In the rows, 128 means zero.
Rotation paths and how fast each direction turns (degrees a step)
Each turn is a multiple of 5 degrees from 10 to 175, or 0.
Each row of a path follows its step; steps can be skipped.
Rotation 1:
step 0: [132 138 129 121 127 124 137 120 121 130 139 124 135 136 128 128 131 134
 142 126 109 113 135 139 136 136 130 142 114 114 139 119 126 137 126 131
 131 129 118 131 113 127 124 138 120 133 120 120 116 118 128 117 121]
step 1: [132 137 134 128 123 113 136 124 128 139 125 131 130 131 117 142 121 136
 142 127 124 130 139 128 125 127 131 120 123 136 123 119 111 144 114 109
 128 123 130 128 136 133 123 133 136 129 119 133 125 129 141 109 120]
step 2: [128 121 120 139 131 115 142 128 122 129 132 124 135 135 120 126 131 124
 131 134 126 118 125 125 118 135 119 129 134 144 122 134 104 115 129 135
 125 126 123 127 132 123 120 118 129 135 140 125 122 122 131 111 108]
step 3: [130 121 118 130 129 127 124 120 123 148 120 141 143 136 118 118 130 115
 123 148 118 132 134 129 142 125 119 134 133 127 131 133 124 123 132 126
 119 128 112 140 116 144 123 135 132 124 125 122 127 130 131 124 118]
step 4: [130 126 125 140 128 122 139 131 118 142 117 136 132 139 131 126 120 107
 116 123 122 117 135 134 119 120 132 136 149 128 138 125 122 147 126 126
 130 123 138 121 127 139 123 127 124 122 122 126 124 127 136 130 140]
step 5: [128 118 115 128 122 118 130 130 123 128 131 120 120 131 129 123 133 122
 132 120 128 118 125 144 146 121 143 136 144 122 136 136 123 132 123 122
 116 129 122 110 129 119 130 128 128 126 125 129 111 126 116 108 131]
step 6: [136 142 116 127 121 134 141 129 141 125 133 134 132 127 118 137 128 124
 139 125 110 123 127 130 142 134 140 136 125 126 136 144 132 141 120 125
 137 108 122 128 121 129 126 135 128 117 129 128 124 130 126 119 112]
step 7: [140 136 146 128 121 112 146 125 137 134 123 128 122 129 123 123 130 115
 136 134 129 122 133 123 121 126 140 142 126 138 124 132 126 135 124 111
 137 129 130 148 134 128 117 126 127 140 136 131 124 126 123 115 125]
step 8: [135 134 127 141 123 126 133 122 120 133 116 119 138 126 132 127 132 117
 115 141 131 132 124 134 138 124 118 124 125 129 132 123 110 128 120 120
 130 122 116 132 131 119 137 115 130 133 142 136 128 109 123 115 113]
step 9: [126 130 118 134 142 128 135 125 123 129 133 134 136 141 115 120 129 115
 125 144 129 139 139 123 128 130 138 135 134 125 145 118 130 131 119 122
 119 123 119 132 136 133 130 132 126 118 143 118 121 118 134 141 117]
step 10: [119 126 127 124 143 132 134 120 127 136 120 134 139 120 127 131 139 114
 138 126 119 127 133 129 111 117 136 128 150 118 138 123 128 138 127 114
 123 136 130 127 123 135 131 119 117 123 131 121 126 123 122 111 136]
step 11: [138 132 130 117 130 118 132 128 115 123 131 120 133 125 122 112 132 124
 136 108 121 123 116 132 132 125 126 125 142 121 138 125 114 136 115 120
 128 116 123 120 110 124 140 134 125 135 124 122 117 130 123 127 118]
Speeds:
[128 133 126 126 126 123 130 130 126 123 129 129 124 125 131 126 129 133
 130 126 124 128 131 130 126 129 129 127 127 127 125 130 128 131 130 125
 129 128 128 128 127 130 130 126 127 124 127 129 124 130 126 128 126] : 65
[130 126 125 128 126 131 127 130 132 124 124 127 128 128 129 126 129 128
 129 130 130 129 129 129 128 129 131 131 126 128 129 127 133 132 125 126
 128 125 128 132 131 126 129 124 125 130 127 132 128 123 124 129 127] : 35
[127 129 128 125 127 128 125 129 126 127 128 126 129 126 129 128 133 131
 127 131 128 123 126 134 128 125 128 128 128 126 130 132 126 124 129 127
 126 129 126 129 126 127 123 126 125 130 128 126 132 124 128 126 129] : 135
[126 130 125 129 128 133 127 129 131 130 124 129 130 122 130 132 128 127
 126 127 127 128 126 128 130 129 125 122 129 127 126 128 127 130 126 126
 130 125 127 128 128 128 127 125 128 124 128 129 128 129 132 124 129] : 160
Rotation 2:
step 0: [130 116 116 122 124 125 137 115 131 124 130 132 115 142 135 115 131 130
 128 124 134 133 119 114 149 135 120 131 118 132 132 123 121 136 136 137
 138 131 135 123 135 137 127 131 136 131 114 136 135 121 118 130 136]
step 1: [119 126 118 129 116 128 133 120 130 129 133 135 126 121 151 123 132 123
 121 131 119 131 132 117 123 142 124 136 132 145 121 136 137 134 114 135
 119 132 132 138 136 128 130 132 131 128 114 134 140 120 132 118 141]
step 2: [131 124 128 122 143 114 133 126 131 135 124 142 124 116 124 131 124 120
 126 120 134 130 139 130 128 139 140 131 126 134 126 140 142 131 120 126
 124 130 129 114 133 127 125 118 107 117 122 139 133 120 127 114 140]
step 3: [133 122 126 132 136 132 128 117 133 120 121 122 131 124 138 122 129 139
 146 134 123 127 152 137 122 142 126 121 121 127 122 134 126 125 137 129
 136 125 139 108 125 126 138 116 114 123 127 140 132 125 131 135 128]
step 4: [126 139 113 132 119 128 132 131 119 123 122 129 123 118 117 127 122 137
 145 128 129 126 140 121 143 135 129 131 119 140 108 131 125 123 136 130
 126 131 139 127 120 131 128 119 137 122 118 113 124 126 137 138 133]
step 5: [118 136 130 134 120 126 131 139 136 132 132 121 124 133 126 133 120 133
 138 117 137 132 125 121 132 124 118 143 127 136 125 143 122 133 118 134
 137 139 137 118 128 124 111 126 128 132 109 133 141 132 126 146 133]
step 6: [126 130 123 120 129 138 136 138 134 118 135 139 133 122 129 124 122 118
 129 128 129 126 126 129 113 139 127 133 121 152 132 127 132 125 116 147
 145 119 132 126 124 129 118 127 124 140 121 134 123 142 121 129 131]
step 7: [119 125 125 129 134 125 122 128 127 129 132 130 135 114 126 130 130 123
 131 117 119 143 134 112 132 144 134 133 132 117 118 124 131 118 121 154
 138 124 121 121 124 127 137 125 116 124 129 128 121 138 112 126 124]
step 8: [120 128 113 125 133 124 142 121 130 124 115 127 127 123 132 127 120 138
 120 117 115 130 130 117 125 130 131 145 127 118 124 127 120 120 143 130
 130 132 125 114 116 148 134 129 128 138 136 141 134 124 125 135 136]
step 9: [122 126 106 118 128 139 143 138 115 124 128 118 129 125 135 132 129 114
 130 136 115 127 133 112 131 126 113 141 122 135 130 133 121 130 129 123
 128 135 129 129 137 131 128 123 119 119 126 130 128 111 126 140 127]
step 10: [134 129 125 126 129 135 135 136 121 125 150 128 129 129 124 141 130 117
 122 138 124 133 131 121 130 139 130 129 112 119 129 127 140 132 126 129
 128 145 134 114 122 119 116 131 128 126 122 128 146 122 129 129 151]
step 11: [116 123 123 124 128 131 125 130 142 129 138 140 127 131 133 115 136 123
 129 129 134 135 139 138 118 129 123 137 110 127 123 130 136 125 131 132
 134 126 111 124 107 114 134 119 119 122 128 126 137 127 135 131 142]
Speeds:
[126 128 125 129 128 129 124 131 129 132 129 131 126 125 127 130 128 127
 129 130 132 126 127 127 122 129 129 127 125 127 130 125 130 132 125 128
 127 127 126 128 133 126 130 129 128 132 125 130 131 129 127 129 130] : 80
[127 129 129 129 126 128 128 128 129 135 131 129 127 124 128 129 128 133
 126 127 130 130 127 128 128 129 130 130 129 128 123 132 127 126 128 125
 126 131 123 127 123 127 125 129 129 129 129 128 126 125 125 126 129] : 120
Rotation 3:
step 0: [133 133 128 134 124 134 139 121 119 137 138 137 124 142 118 115 123 121
 132 127 132 128 152 129 138 136 128 136 124 126 122 124 136 144 130 126
 132 143 140 124 131 133 139 124 137 124 127 115 124 130 122 132 142]
step 1: [138 126 131 115 135 126 127 117 132 142 126 123 128 130 124 135 141 136
 127 128 113 129 127 125 122 127 142 138 133 129 131 123 132 128 142 111
 132 135 130 108 125 134 125 119 121 125 119 144 119 137 138 142 130]
step 2: [124 121 125 116 137 119 125 133 129 119 125 127 122 142 139 132 136 120
 125 121 127 133 121 124 129 135 142 108 126 135 126 117 122 120 106 122
 127 122 134 136 134 122 126 127 122 119 123 116 132 147 129 134 123]
step 3: [125 121 132 131 118 128 139 111 105 133 127 128 127 133 128 131 115 109
 150 127 130 121 118 124 129 130 120 131 128 138 126 118 137 133 116 133
 120 139 131 133 129 120 133 129 136 134 137 129 121 128 126 128 133]
step 4: [139 131 133 135 130 123 133 124 123 126 136 125 130 122 121 123 142 133
 130 126 120 140 132 143 138 137 125 127 132 143 133 130 145 125 145 111
 135 127 137 122 118 127 131 127 122 139 150 136 126 130 126 134 131]
step 5: [126 119 120 115 143 126 134 144 134 126 139 132 135 140 137 139 134 142
 138 118 132 132 127 131 131 126 130 132 122 127 125 139 130 125 120 125
 132 133 126 110 144 124 132 122 124 111 134 124 138 134 120 140 127]
step 6: [139 137 124 125 109 126 130 110 127 120 135 112 129 137 127 134 126 122
 137 138 121 123 117 119 140 135 118 124 130 114 120 129 124 128 112 135
 132 141 129 124 135 120 131 128 122 125 116 127 128 137 138 133 127]
step 7: [135 133 131 136 130 119 122 123 121 133 139 119 132 123 124 128 132 122
 124 120 140 130 132 124 133 140 127 121 137 146 133 118 134 139 130 123
 126 126 110 124 125 115 106 139 130 135 132 138 121 140 127 129 130]
step 8: [127 118 133 118 134 121 124 148 110 125 130 118 127 122 130 130 122 145
 131 124 127 137 130 140 137 132 136 133 112 136 131 124 122 129 121 143
 124 128 140 117 122 122 124 123 133 130 136 128 121 119 120 142 125]
step 9: [123 122 126 113 110 134 136 119 131 110 135 119 124 131 123 137 138 135
 136 131 136 119 127 136 120 123 116 127 130 129 119 141 124 133 130 133
 130 137 131 124 112 131 139 143 122 119 132 116 129 132 129 139 134]
step 10: [124 126 133 126 122 131 130 115 129 128 128 114 133 132 142 143 134 122
 129 133 130 137 138 118 147 125 127 135 146 134 137 134 133 124 137 129
 141 118 110 121 128 118 123 127 127 122 128 128 129 133 123 114 116]
step 11: [126 140 133 139 144 131 132 130 116 120 146 119 137 139 133 128 114 134
 113 128 126 136 126 132 137 144 135 137 119 132 118 118 119 125 132 144
 119 128 122 133 135 134 124 126 122 128 127 128 126 136 121 132 127]
Speeds:
[130 128 127 127 127 126 122 127 129 130 128 125 127 128 125 126 129 128
 126 125 130 127 131 126 126 131 131 128 125 127 126 128 128 130 127 128
 127 129 130 127 130 125 124 128 133 126 123 128 126 127 134 130 130] : 60
[130 129 127 127 129 129 128 128 124 126 127 130 128 127 126 125 132 128
 133 133 131 128 130 131 128 127 128 125 121 129 133 131 129 131 132 130
 127 126 129 128 129 132 126 127 130 126 130 128 126 128 128 129 128] : 85
[128 127 127 127 129 127 124 127 133 126 128 131 130 124 129 129 134 122
 126 126 127 132 129 128 128 128 128 129 128 127 129 127 130 133 126 129
 126 124 127 127 127 125 128 126 127 128 130 124 129 128 124 128 128] : 135
[128 124 126 127 126 127 126 128 126 126 130 131 131 130 129 128 125 129
 124 124 129 127 129 131 130 126 134 126 126 128 131 128 128 128 128 130
 129 133 129 132 134 127 129 128 125 127 129 127 126 127 126 127 125] : 125
